(in the rows, 128 means zero)
Each path below is one point turned by a fixed rotation once a step. After each direction that follows a path, write how fast that rotation turns it, in degrees per step (0 if it stays still).
Each turn is a multiple of 5 degrees from 10 to 175, or 0.
Path 1:
[130 128 131 115 121 126 129 121 126 121 134 131 139 143 128]
[121 133 111 127 133 126 127 119 125 123 130 134 123 136 120]
[127 136 123 117 122 126 123 133 140 114 123 134 129 126 127]
[126 135 126 129 127 137 141 125 129 119 140 133 131 124 118]
[139 119 124 121 118 133 130 131 123 117 131 135 121 134 125]
[127 139 123 123 118 130 125 118 123 126 137 122 128 139 125]
[123 129 119 125 126 130 131 125 134 125 119 139 129 143 121]
[121 139 119 125 119 118 131 131 130 121 135 137 126 122 128]
[134 127 127 117 131 131 137 127 129 113 132 132 139 130 123]
[127 125 118 123 126 134 125 123 121 118 136 129 114 127 120]
Directions:
[127 130 126 125 130 130 123 124 129 129 124 123 124 130 127] => 85
Path 2:
[127 134 133 142 139 131 128 120 139 135 125 128 126 125 133]
[124 132 130 137 141 126 123 115 130 130 128 125 134 124 138]
[130 136 131 136 136 120 131 112 129 133 125 130 132 120 130]
[127 135 133 142 135 129 131 117 139 135 126 129 125 126 128]
[122 132 130 139 140 129 124 115 132 131 131 123 131 126 135]
[127 135 129 135 137 120 130 110 125 131 128 127 132 121 129]
[127 136 132 140 134 125 133 115 136 135 128 129 125 124 124]
[121 133 129 141 139 130 126 117 135 132 133 122 129 128 131]
[124 134 127 135 139 121 127 111 126 131 131 124 132 124 129]
[126 138 129 137 135 122 133 113 131 136 129 129 126 125 121]
Directions:
[124 125 127 129 131 132 124 130 130 126 130 124 129 130 133] => 110
Path 3:
[134 142 134 129 122 136 130 125 124 117 123 118 129 120 128]
[126 146 130 124 116 136 127 120 126 133 129 123 128 128 136]
[130 138 137 124 120 134 119 128 120 121 119 121 135 120 131]
[130 137 130 130 114 134 127 125 127 134 128 121 127 116 142]
[133 144 138 130 124 135 129 129 127 120 127 117 134 122 129]
[128 147 130 120 117 133 127 123 129 134 126 122 123 122 131]
[128 140 142 125 121 133 118 131 124 127 122 122 136 123 132]
[132 137 132 126 115 132 128 130 130 133 124 121 123 113 139]
[133 145 142 132 123 135 129 132 129 127 130 117 134 126 131]
[130 146 134 119 119 132 128 126 128 133 121 122 121 120 128]
Directions:
[127 129 133 131 130 129 126 130 127 127 131 127 134 133 128] => 170
[128 134 127 125 130 129 131 125 129 128 129 127 126 133 123] => 90
Path 4:
[119 133 139 131 135 134 125 129 123 119 125 129 132 115 121]
[117 124 138 137 142 133 119 125 128 134 125 131 132 134 125]
[135 132 139 122 141 124 121 115 122 128 124 132 134 126 125]
[125 135 133 126 129 127 126 125 129 137 125 146 130 127 116]
[131 136 135 124 139 145 132 129 127 130 136 136 133 126 125]
[120 130 145 128 124 137 131 116 133 128 129 132 131 136 126]
[128 122 142 122 132 134 126 123 136 126 126 131 131 112 125]
[121 121 132 127 135 129 126 122 134 144 136 129 135 125 121]
[135 136 133 128 140 126 135 115 133 129 136 125 130 122 119]
[129 125 130 132 128 134 139 122 132 133 123 134 127 129 110]
Directions:
[127 124 125 129 130 132 127 134 128 131 127 131 127 124 127] => 120
[131 121 130 125 128 126 125 126 129 128 123 129 130 130 131] => 85
Path 5:
[119 132 143 128 126 122 122 120 130 122 128 132 122 128 125]
[128 133 143 137 130 132 120 125 123 123 130 126 127 130 135]
[134 130 143 126 126 125 121 117 131 125 135 134 123 127 127]
[123 130 140 137 119 125 121 127 128 119 128 126 122 130 133]
[133 136 136 130 130 130 120 119 131 123 138 131 122 129 136]
[133 123 139 130 115 127 118 123 131 126 133 127 121 128 132]
[122 136 131 132 124 125 122 123 132 121 135 130 117 128 137]
[134 128 134 132 124 134 116 123 129 130 137 123 124 130 139]
[124 128 133 126 119 122 121 121 131 130 138 131 115 126 133]
[120 131 131 135 125 130 116 127 128 129 131 121 121 131 141]
Directions:
[130 125 130 134 124 129 130 131 122 129 128 125 129 128 129] => 175
[120 131 126 131 128 126 128 131 128 124 125 127 126 129 129] => 130
Path 6:
[125 116 126 127 121 129 129 124 132 131 113 137 134 122 124]
[123 113 127 131 128 131 134 121 135 132 116 139 129 124 129]
[128 111 130 129 135 134 137 125 131 135 118 133 124 127 134]
[135 113 135 122 132 136 133 130 129 136 118 129 126 129 136]
[139 116 138 120 123 136 132 129 129 129 117 128 132 129 132]
[137 119 135 123 119 134 134 123 127 124 116 133 137 128 129]
[130 119 130 127 125 132 138 120 123 121 115 136 137 130 127]
[125 115 126 127 134 129 134 124 120 127 114 137 134 131 126]
[123 113 127 123 136 129 127 129 123 133 113 135 133 128 128]
[126 113 129 124 128 131 122 131 132 135 114 133 133 122 127]
Directions:
[129 127 129 124 127 131 127 121 123 126 130 125 129 131 130] => 40
[129 130 128 129 120 128 127 125 132 126 128 130 131 125 127] => 70
[122 128 124 125 127 125 127 126 125 129 125 128 128 128 123] => 45
Path 7:
[126 133 137 122 130 129 137 125 121 132 139 132 138 121 135]
[134 122 118 122 134 137 138 125 120 133 137 131 129 125 129]
[127 135 119 128 135 130 121 130 120 133 141 120 138 126 130]
[127 127 136 128 144 135 129 138 124 133 134 133 136 124 128]
[127 131 132 116 129 143 132 127 124 135 139 125 128 132 122]
[134 133 130 122 126 125 134 124 123 134 141 129 141 118 131]
[135 120 119 122 142 132 130 126 123 128 139 132 131 126 128]
[122 137 126 123 138 132 121 130 119 130 140 124 134 133 132]
[125 129 138 126 136 138 136 134 122 134 133 134 136 121 134]
[130 127 123 122 128 140 139 126 123 137 140 122 129 128 123]
Directions:
[125 123 126 126 126 134 125 126 132 127 131 126 125 127 129] => 145
[124 130 135 125 125 132 131 129 128 129 126 129 126 129 129] => 85
Path 8:
[119 133 128 130 133 137 118 117 124 117 127 124 124 143 129]
[134 128 128 124 129 123 121 113 124 113 118 123 127 135 128]
[132 137 127 123 134 122 118 125 122 128 113 123 118 137 123]
[133 132 128 133 137 116 129 124 135 124 121 131 114 141 124]
[137 136 136 134 136 120 127 117 136 132 119 132 121 126 136]
[122 139 135 136 141 134 129 123 129 132 126 131 120 134 139]
[128 134 130 132 133 134 136 113 129 116 130 126 126 135 142]
[132 138 129 118 130 138 125 118 120 125 120 120 126 131 139]
[128 132 126 116 131 133 129 124 126 122 125 121 116 146 127]
[139 128 135 114 129 120 130 116 136 123 121 128 120 135 125]
Directions:
[125 132 128 127 130 131 124 132 124 134 126 127 126 128 127] => 135
[126 130 129 132 128 131 129 124 120 125 130 130 130 126 127] => 60
[131 130 126 129 127 135 129 128 130 129 133 126 128 127 134] => 45
Path 9:
[132 124 134 120 135 112 131 121 129 131 118 126 129 129 135]
[136 127 138 131 128 120 130 121 126 140 121 129 139 132 131]
[131 120 134 133 126 127 120 119 121 136 121 129 132 137 120]
[129 114 129 127 129 114 119 123 130 125 117 130 126 133 123]
[130 123 131 132 130 112 128 120 139 127 120 132 134 126 132]
[125 130 138 130 126 122 128 110 127 136 122 130 135 129 130]
[128 122 139 124 126 119 121 121 115 133 121 126 127 132 129]
[140 118 132 133 133 115 120 128 125 130 121 126 130 130 128]
[136 123 128 133 135 121 128 116 137 135 121 128 132 133 123]
[124 122 133 121 126 120 130 115 131 135 117 132 130 136 124]
Directions:
[132 128 128 131 127 124 129 134 130 126 128 130 132 125 132] => 110
[130 125 125 132 132 127 122 129 129 124 129 126 124 126 126] => 85
Path 10:
[116 126 126 130 131 115 126 138 121 119 123 121 121 128 125]
[108 121 124 136 127 126 130 130 126 121 124 123 134 128 127]
[119 123 130 144 133 130 128 132 122 119 117 130 127 138 126]
[114 128 136 132 134 130 132 122 126 117 125 136 132 136 118]
[123 130 126 125 133 120 124 127 121 114 125 133 120 141 120]
[116 126 126 119 124 122 124 122 121 112 125 125 134 132 126]
[124 126 121 128 131 128 125 127 123 114 117 126 135 139 139]
[122 125 139 125 133 132 128 130 124 118 124 130 143 137 136]
[125 132 129 123 137 130 130 136 123 120 133 139 131 143 134]
[123 131 133 118 121 126 126 135 115 117 135 138 133 132 128]
Directions:
[127 130 131 123 133 125 128 130 130 128 133 128 126 130 124] => 80
[127 126 130 134 128 132 127 131 129 130 132 130 130 133 128] => 65
Path 11:
[131 129 120 133 121 137 129 127 123 117 123 132 133 129 122]
[126 134 124 130 124 133 122 124 127 131 136 123 134 140 121]
[125 121 126 130 122 129 133 122 117 123 129 117 129 131 129]
[125 127 118 128 117 136 125 128 129 121 136 128 129 121 123]
[121 133 120 135 131 131 129 129 121 121 133 129 133 138 124]
[132 129 123 122 118 133 128 127 116 130 129 122 131 136 127]
[127 126 124 136 118 133 128 122 130 119 125 123 132 128 120]
[120 128 123 131 128 134 121 125 125 128 142 122 129 133 126]
[124 127 121 128 120 128 138 129 114 121 129 126 129 130 129]
[131 130 119 124 119 135 121 130 128 121 129 127 137 128 122]
Directions:
[129 131 123 126 130 128 129 134 125 126 128 134 129 128 129] => 80
Path 12:
[126 118 120 136 134 130 119 123 122 127 134 137 135 126 125]
[123 133 118 126 135 134 119 129 118 125 128 140 127 125 129]
[120 133 118 131 129 129 124 134 118 123 132 127 115 123 131]
[127 125 124 141 131 127 127 133 122 128 140 123 116 125 123]
[137 123 127 130 133 131 124 131 123 131 143 134 124 125 117]
[130 122 125 114 128 129 122 134 121 126 139 136 126 124 124]
[121 118 123 123 123 125 123 139 118 119 135 129 128 130 132]
[127 126 128 140 131 126 125 139 120 118 136 131 132 134 132]
[132 139 129 133 137 127 128 133 125 122 144 136 131 128 131]
[128 133 118 121 135 125 127 130 132 124 145 126 129 121 132]
Directions:
[127 129 122 122 129 130 128 132 131 125 125 126 127 130 127] => 90
